(in the rows, 128 means zero)
The same turns and mirrors carry the whole set onto itself and the rows of a family onto each other. Which other rows belong to the same family as each row named below? List them in the order they appear above.
These 30 rows form 5 families of 6 rows each.
feli: [114 125 155 109 122 136 116 141 103 142  91 124 128 111 130 148 139  70
 135 121 127 141 138 142 133  93 123 149]
vad: [139 140 141 144 117 116  86 150 110 107 134 119 119 134 138 115 116 134
 110 165  96 124 133 133 100 147 142  89]
rede: [113 124 152 111 124 136 113 137 102 145  94 130 125 113 134 144 140  73
 136 124 127 135 139 143 139  86 128 151]
kugef: [111 123 155 111 123 136 113 136 101 145  92 125 127 114 134 145 136  72
 135 124 126 137 139 144 138  88 123 149]
Savog: [131 138 119 152 115 139 131 146 173  94  89  88 134 129 143 132 134 153
 141 138 116 116 130 118 108 141 135 116]
palor: [142 137 140 121 139 151 128 121 137 158 128 116 112 125 130 129  87 107
 121 124 147 131 118 137 168  97  95 106]
Nuzi: [126 124  91 139 103 113 149 115 120 142 150 134  92 130  93 123 150 138
 143 136 151 117 175 122 132 120 143 127]
vave: [139 139 135 147 120 116  82 140 107 114 135 130 112 135 144 111 123 139
 115 169  98 110 136 135 110 134 154  92]
Mir: [128 125  96 130 101 114 158 131 126 132 147 119 100 126  81 131 146 128
 137 129 149 140 175 116 114 141 130 125]
sino: [127 136 121 162 113 138 125 136 168  99  90  92 134 134 154 128 126 159
 141 143 115 105 126 125 117 132 137 116]
kavir: [110 117 119 164  90 112 138 107 108 146 149 110 112 147 114 113 102 146
 137 135 137 118 157 146 136 121 121 115]
sivo: [150 144 124 124 126 117  95 161 119 102 135 130 108 123 121 123 148 126
 114 165 103 130 147 116  93 152 154  97]
nabu: [114 124 152 108 124 136 116 141 104 143  92 127 126 110 130 146 143  70
 136 123 128 140 140 140 134  91 125 150]
dalo: [146 141 129 120 145 151 126 115 137 162 130 131 100 123 130 127 103 109
 126 129 151 121 124 132 176  86 109 110]
favov: [133 140 106 155 121 139 127 132 170 103  92 111 120 128 150 128 152 159
 148 146 121  93 136 118 122 121 154 124]
zage: [123 120 113 138  93 113 155 136 123 129 145  99 115 133  85 130 120 128
 131 125 142 151 164 124 108 152 113 116]
mimo: [146 140 136 132 119 117  92 159 118 101 133 119 117 127 127 121 128 127
 109 163 100 134 139 124  92 156 143  91]
Nusub: [137 141 104 146 123 139 131 141 174  98  90 109 120 123 140 133 158 155
 147 145 122 104 139 111 114 131 152 124]
gikub: [114 124 151 109 124 135 115 139 102 145  93 129 125 110 131 146 143  72
 137 124 128 137 141 140 136  88 127 151]
kad: [154 142 130 100 145 150 141 139 149 146 127 117 108 114 107 140 109  94
 119 119 152 151 126 118 153 113  95 109]
Lato: [147 139 141 111 138 151 135 133 144 149 127 108 115 121 118 134  91  99
 118 120 148 148 120 129 156 111  89 105]
Zap: [145 143 124 140 125 117  84 141 110 114 136 142 103 130 140 113 142 137
 119 172 102 106 143 127 111 129 166  97]
Bibe: [150 144 118 129 129 117  91 151 116 108 135 144  99 123 128 119 154 131
 117 170 106 115 149 117 103 139 165  99]
puvo: [113 118 123 153  87 112 146 123 115 137 145  95 121 143 101 120  99 137
 130 127 137 140 156 140 119 142 108 113]
sezir: [112 124 155 111 122 136 114 139 102 143  92 123 128 112 132 146 134  72
 135 122 125 140 137 144 136  91 122 148]
vezu: [127 138 115 163 118 139 122 129 166 104  91 102 127 134 158 125 136 163
 146 146 118  94 130 125 125 121 147 119]
keleb: [153 143 119 107 149 151 133 122 143 159 130 138  94 116 119 133 122 104
 128 129 156 124 132 123 172  88 116 116]
vud: [115 120 102 155  98 113 139 104 110 150 150 128  99 140 110 115 128 147
 143 139 144 107 166 138 142 111 139 124]
tari: [136 140 109 144 119 139 134 147 176  93  89  97 128 123 136 136 150 150
 142 140 121 116 136 112 107 140 142 119]
luzi: [158 144 119  98 149 151 140 133 149 150 130 131  98 111 108 139 125  96
 124 124 157 139 132 116 159 103 109 115]

Which other rows belong to the same family as gikub? feli, rede, kugef, nabu, sezir
Which other rows belong to the same family as zage? Nuzi, Mir, kavir, puvo, vud
Which other rows belong to the same family as Bibe? vad, vave, sivo, mimo, Zap

The same turns and mirrors carry the whole set onto itself and the rows of a family onto each other. Which other rows belong to the same family as each row named below? List them in the order they appear above.
These 32 rows form 4 families of 8 rows each.
pegub: [127 134 166 119 150 126 164 108]
nole: [116 149 177 144 149 170 150 131]
goz: [153 145 136 126 143 144 154 105]
rozu: [116 164 175 142 143 165 140 138]
Fole: [158 131 144 117 138 156 145 125]
Dil: [115 121 131 150 116 128 135 100]
Bor: [126 151 121 171 137 142 133 158]
ran: [128 144 178 160 125 166 153 141]
tokad: [129 114 169 117 132 125 163 119]
fem: [ 91 132 150 160 128 115 149 168]
mifil: [116 138 115 134 122 100 164 123]
neved: [116 123 173 104 127 129 166 127]
panek: [124 170 154 121 158 151 159 158]
Kiti: [108 166 120 160 116 140 136 158]
kigo: [153 138 131 116 120 156 147 127]
tuf: [ 91 135 162 163 145 115 152 159]
Vaver: [147 145 135 116 147 156 156 116]
biza: [110 165 152 125 151 153 171 166]
Nena: [119 126 159 114 142 125 175 110]
Sufif: [118 108 143 146 118 118 132 115]
lekev: [ 78 145 150 162 125 125 154 149]
lom: [135 155 150 133 148 143 184 168]
Sapum: [108 137 105 133 122 110 158 134]
gid: [109 133 136 155 108 115 142 109]
beral: [106 160 125 160 128 157 133 156]
zozi: [114 122 118 128 123 102 151 149]
zema: [136 141 176 147 139 167 143 143]
Monan: [109 119 144 148 118 128 117 115]
Kure: [120 149 126 160 131 146 132 173]
nuzo: [ 83 157 152 150 122 124 149 160]
Seru: [132 155 152 129 143 150 166 178]
nipe: [114 129 114 117 140 107 146 144]

Which other rows belong to the same family as lom? Bor, ran, neved, kigo, tuf, Monan, nipe
Which other rows belong to the same family as Fole? tokad, fem, Sufif, zozi, zema, Kure, Seru
Which other rows belong to the same family as Sapum? nole, Dil, Vaver, biza, Nena, lekev, beral

The same turns and mirrors carry the whole set onto itself and the rows of a family onto each other. Which other rows belong to the same family as each row named below? List them in the order they appear above.
These 32 rows form 4 families of 8 rows each.
Zaki: [ 85 116 125 151 110 191 154 136 142 129 103 122 123 133  97 116 132 125
 148 124 101 119]
Ligom: [151 129  97 120 108  89 144 118 139 136 122 110 114  90 146 161 115 149
 147 125 112 144]
Dupi: [ 84 119 117 155 106 188 144 143 155 123 100 108 130 130  80 117 120 122
 155 120 109 120]
kipu: [ 81 111 121 150 100 181 131 147 154 125 111 117 131 128  81 113 120 130
 159 120 113 114]
sola: [ 82  96 122 156 126 183 134 150 149 119  99 109 138 128  93 118 122 116
 158 125 130 119]
vav: [ 73 115 126 149 116 191 146 143 147 123 106 119 127 122 100 109 126 128
 153 126 109 123]
pigip: [146 120 102 121 108  81 140 126 141 127 125 109 111  92 146 167 115 155
 147 124 114 136]
pobi: [ 71 103 127 155 126 188 143 143 142 129  99 114 132 122 105 115 129 130
 151 135 118 128]
kinuz: [ 74 110 128 145 109 188 145 140 143 131 111 130 124 126  96 113 135 131
 149 127 104 113]
sarad: [ 75  94 123 154 128 186 136 146 142 136  98 125 127 119  97 120 138 131
 147 137 115 117]
dok: [158 113  95 125 124  97 126 141 120 125 132 116 109  94 132 176 122 161
 152 108 113 130]
gomab: [160 113 100 124 119  95 140 123 121 142 123 111 115 101 151 162 121 153
 150 123 116 139]
birov: [153 111 106 123 112  83 139 126 127 130 126 112 112 100 150 168 120 158
 150 123 113 134]
pum: [ 71 112 128 146 114 185 153 138 148 119 106 124 125 124 103 114 132 119
 152 127 113 117]
Dipo: [143 126  92 122 111  85 142 125 144 141 121 117 116  92 142 173 124 149
 136 128 115 135]
zalu: [ 79  99 123 155 122 188 134 150 145 123 100 107 137 128  96 113 120 128
 156 127 124 126]
naku: [146 133  89 115 123  91 135 132 146 128 130 116 112  84 134 175 119 151
 143 108 108 129]
Rure: [157 110 100 131 108  90 138 132 117 139 126 113 112 108 140 171 123 162
 148 127 116 138]
Mive: [ 87 102 114 162 129 188 133 149 154 125  90 107 132 123  83 124 124 122
 153 126 119 122]
Nug: [ 80 111 122 150 115 191 137 149 149 121 108 110 133 126  92 110 119 126
 160 120 117 123]
gikep: [154 127  90 117 122  93 133 128 144 124 125 107 114  76 136 164 112 150
 152 111 110 138]
Fofi: [149 126  90 122 118  93 133 139 142 121 127 114 105  73 129 173 121 157
 148 115 108 137]
pof: [ 81  94 115 159 121 182 124 152 154 129  98 111 134 121  83 118 125 130
 155 132 126 120]
nol: [154 113  95 126 117  87 136 129 126 146 122 114 122 110 143 174 122 154
 144 122 122 132]
meb: [147 117  95 122 120  86 132 131 145 122 127 108 110  83 141 170 114 154
 149 115 114 132]
lufis: [147 126  96 129 101  85 144 130 139 135 120 113 108  87 137 169 124 157
 143 134 114 146]
farip: [161 113  95 120 131  99 126 134 127 130 125 108 117  90 143 166 117 152
 155 109 114 131]
kipe: [152 107 100 122 127  90 130 132 127 124 127 112 111  92 144 170 116 156
 150 115 115 128]
buvok: [157 115  91 121 125  92 127 138 130 132 132 115 117 102 136 177 117 151
 150 106 116 121]
Nadup: [ 81 101 123 155 136 193 144 143 138 130  94 119 125 128  97 124 137 125
 146 131 110 119]
melab: [ 78 111 125 148 111 183 141 144 155 112 109 116 133 127  92 114 118 115
 161 116 119 114]
Mer: [ 73  97 128 153 128 183 146 143 143 126  94 120 131 125 105 120 134 118
 148 136 123 121]

Which other rows belong to the same family as pobi? vav, pigip, birov, zalu, Nug, meb, kipe
Which other rows belong to the same family as naku? Zaki, Dupi, Dipo, Mive, nol, buvok, Nadup
Which other rows belong to the same family as Ligom? sola, gomab, pum, gikep, farip, melab, Mer

The same turns and mirrors carry the whole set onto itself and the rows of a family onto each other. Which other rows belong to the same family as each row named below? List them in the order they appear above.
These 32 rows form 8 families of 4 rows each.
timos: [ 94 136 160 136 152 127 118 105 151 132 163 115 148 114 137]
pigut: [130 133 158 141 115 155 137 106 127 151 141  80 156 118 110]
tok: [128 131  94 146 132  94 112 132 143 107 114 131 112 146 127]
fas: [123 128  92 148 129  94 115 132 145 107 116 126 108 142 132]
vemud: [139 144  98 141 103 144 130 154 154 140 107 111  98 130 142]
tope: [ 97 138 170 134 146 120 116  94 144 129 159 114 141 119 129]
pab: [ 93 143 166 137 147 132 109 101 146 132 162 115 144 120 135]
zona: [126 138  92 148 137  96 111 134 145 107 115 132 113 145 129]
gib: [119 137  97 150 128  92 115 129 147 109 114 137 115 145 130]
pasur: [129 128 153 146 109 163 140 115 132 144 146  80 154 129 107]
Vagot: [ 96 136 166 143 153 127 118  99 145 133 156 112 145 109 133]
Talu: [ 95 138 168 142 148 131 118  98 146 131 155 113 147 111 137]
zini: [ 93 132 170 142 150 130 117 100 146 133 154 114 142 114 134]
beti: [125 138 156 146 116 162 138 111 122 151 145  81 150 126 105]
lagi: [ 89 138 168 142 146 131 118 100 144 129 153 106 150 117 139]
koli: [140 153  99 135  92 143 130 147 151 135 111 104  96 133 137]
foma: [126 133  93 148 131  99 109 130 147 103 115 134 113 145 128]
mobu: [127 143 156 148 113 158 146 105 130 149 139  78 149 122 108]
dugem: [138 150  99 137 106 140 133 159 154 141 108 110  98 132 143]
bodi: [141 154 103 135 105 150 131 154 150 132 112 113  90 134 140]
Gele: [140 152  94 138 103 145 130 154 156 140 112 110  98 127 140]
bofe: [128 135 155 149 113 159 138 105 125 146 144  80 154 121 108]
naki: [123 135  94 143 137  98 108 131 135 104 115 131 114 139 125]
sen: [129 131  92 143 133  99 111 125 140 104 122 132 102 144 124]
bogor: [124 140 160 140 105 160 140 109 127 149 147  78 143 129 111]
mige: [126 135 158 150 114 163 140 107 124 148 142  83 154 125 111]
Derok: [143 153 100 134 107 139 135 160 152 136 107 113 102 131 142]
zizer: [140 155 101 142  97 136 135 155 155 144 108 109 100 129 136]
Gero: [126 142  98 139 129  94 107 125 146 102 120 133 109 143 131]
puze: [ 92 138 165 143 149 124 124  91 147 131 148 116 143 114 135]
dozu: [130 132 157 146 108 160 129 107 129 150 149  82 149 127 102]
Sug: [136 148 104 135 102 151 128 157 149 136 104 108  96 125 141]

Which other rows belong to the same family as pab? bodi, sen, dozu
Which other rows belong to the same family as pigut? fas, lagi, Derok
Which other rows belong to the same family as tope? koli, bogor, Gero
Which other rows belong to the same family as dugem? tok, Talu, bofe
Which other rows belong to the same family as vemud? zona, Vagot, mige
Which other rows belong to the same family as mobu? gib, zizer, puze

The same turns and mirrors carry the whole set onto itself and the rows of a family onto each other. Which other rows belong to the same family as each row named below? List them in the order they appear above.
These 30 rows form 5 families of 6 rows each.
tebe: [107 152 144 110 118 176  84 128 152 124 130 138 131 168 145 171 123 109
 122 153 145 120 128 130  73 102 125 125 153 170 125 164 125 135 124  97]
kitaf: [145 112 140 135  82 143  70 120 128 118 121 157  98 153 128 112  94 158
 139 114 138 164 157 133 119 120 144 134 155 149 125 160  92 111  89 100]
mibat: [165 122 135 121 103 147 107 122 117 152 110 144 117 139 145 149 128 123
 128 116 136 131 118 103  95 109  94 106 149 148 137 153  90 153 108 109]
kif: [136 105 147 138  93 147 129 150 124  95 130 114 154 151  99  85  99 178
 126 134 104 145 124 137 119  98 118 117 134 156 135 122 116 116 123  80]
Nor: [120 114 139 121 115 130  76 122 143 125 145 157  89 120 106 114  99 156
 120 138 118 113 158 136 101 133 171 142 125 132 108 123 119 101  79 105]
Dapos: [125  97 155 144 122 173  90 149 151 129 155 135 139 157 129 121 117 144
 152 157 170 175 139 162  83 110 133 144 141 137 128 158  90 122 126  84]
foge: [149 108 148 158  98 163  88 143 145 106 112 153 136 163  91 104  94 153
 110 147 121 149 109 153 112 105 143 132 159 159 131 120 101 146 131  60]
tek: [122 114 139 140 135 161 107 145 131 111 144 101 129 159 103 105 119 161
 137 174 155 176 103 152  89 120 149 166 122 122 119 150  92 114 117 104]
beteb: [136 124 102 110 134 141 109 139 127 112 109 149  84 103 130 131 104 110
 115 145 128  94 142 158  73 149 160 140 127 130 122 116 124 142 120 103]
rofug: [149  98 142  97 142 142 122 130 120 156 134 133 106 103 126 131 123 111
 134 136 125 102 132 122  92 121 113 113 114 120 121 110 113 146 107 102]
kavo: [168 113 141  94 127 158 109 139  99 134 108 123 119 141 124 157 147 119
 122 137 133 131 103  87  93 113 122 128 125 138 114 153 116 147  86 123]
gelot: [145 138  91 117 121 163 130 157 101  99  74 133 123 124 137 151 113 129
 103 141 130 137 107 137  81 154 140 128 141 135 104 140 120 146 123 108]
Kanu: [102 162 130  84 130 172 111 126 127 104 112  93 121 168 125 154 114 109
 121 163 131 127 103 130  89 111 133 137 133 153 115 150 129 134 119 111]
ped: [147 129 107 133 113 156 111 148 140 101  76 147 119 150 139 151 114 105
 113 129 141 131 119 164  77 144 142 120 152 153 141 137 102 170 137  91]
lufiz: [148 117 150 143 115 159 106 144  93  95 103 140 143 149  92 104  97 172
 110 160 109 151 106 137 125 123 146 147 142 143 113 126 116 110 116  66]
bek: [149 138  86 122 103 138 128 159 118  81  99 126 107 131 144 134 124 133
 116 128 133 113 132 139  61 130 144 139 135 161 146 160 127 141 125 127]
zud: [161 102 144 101 120 151 140 160 100 117 120 117 146 132 145 143 146 123
 138 125 131 118 134 111  85 105 102 108 119 155 143 151 126 138 115 108]
taret: [159 137  89 117  94 153 108 133 104 112  81 149 108 148 152 122  95 112
 115 119 136  99 130 133  84 141 145 130 116 129 154 158 132 144 119  91]
vevuv: [107 142 127  98 101 160 117 151 162  96 126 103 142 164 119 148 126 129
 109 132 115 109 117 117  78  97 130 106 134 172 124 142 143 144 115 119]
Nako: [128 109 131 132  82 147  86 159 141  87 142 141 129 145 115 113 112 186
 122 125 124 146 160 123  95 116 163 136 137 159 112 161 130  95  86 116]
Lem: [131 102 150 114 105 150  81 138 122 104 118 130 119 158 106 123 112 164
 133 126 133 175 142 123 125 137 165 136 126 130  98 151 108 100  65 114]
muf: [150 108 123 152  80 158 107 136 129 134 121 144 148 154 105  79  80 176
 110 127 119 135 111 122 115 118 131 116 117 115 132 132 112 127 116  68]
nefa: [127  97 136 136 115 168 100 151 144 110 130 122 142 178 118  90  97 133
 142 148 160 147 130 175  90 131 161 144  95 111 154 148 116 127 125  67]
laf: [142 109 132  99 110 171 115 140 125 157 126 128 147 150 155 142 122 113
 137 121 152 118 130 104  83 120 109 100  98 113 133 162 126 141 106  98]
deku: [146  83 144 136 120 144 114 170 133  84 144 110 131 156 111  96 133 151
 151 148 152 157 141 163  82 113 156 157 112 146 154 152 109 121 117 103]
mos: [129 106 152 135 128 142 111 130 137 135 139 144 127 119  87  98  94 157
 112 154 101 111 121 145 111 120 137 123 124 127 115  87 113 124 117  69]
Bap: [135 111 139 128  87 164  61 135 136 127 147 156 126 168 125 108 101 161
 128 135 145 130 150 114  96 114 167 148 110 127 127 178 132  97  83  90]
Kef: [118 146 112 115 103 181  97 138 163 127 124 126 138 176 121 137 107 116
  98 150 134  94  93 121  65 107 144 124 116 138 134 151 146 156 129  90]
rez: [100 141 133  93 131 157  97 122 157 135 147 128 105 127 112 141 104 117
 108 158 114  86 124 127  80 108 139 124 129 143 106 113 138 133 113 102]
panev: [123  93 148 128 151 139 107 137 138 131 156 131 107 121 113 106 115 133
 146 162 147 129 145 173  84 134 153 152 106 114 131 119 101 114 115  92]

Which other rows belong to the same family as Nako? kif, bek, zud, vevuv, deku
Which other rows belong to the same family as Dapos? tebe, kitaf, mibat, foge, ped
Which other rows belong to the same family as Bap? taret, muf, nefa, laf, Kef

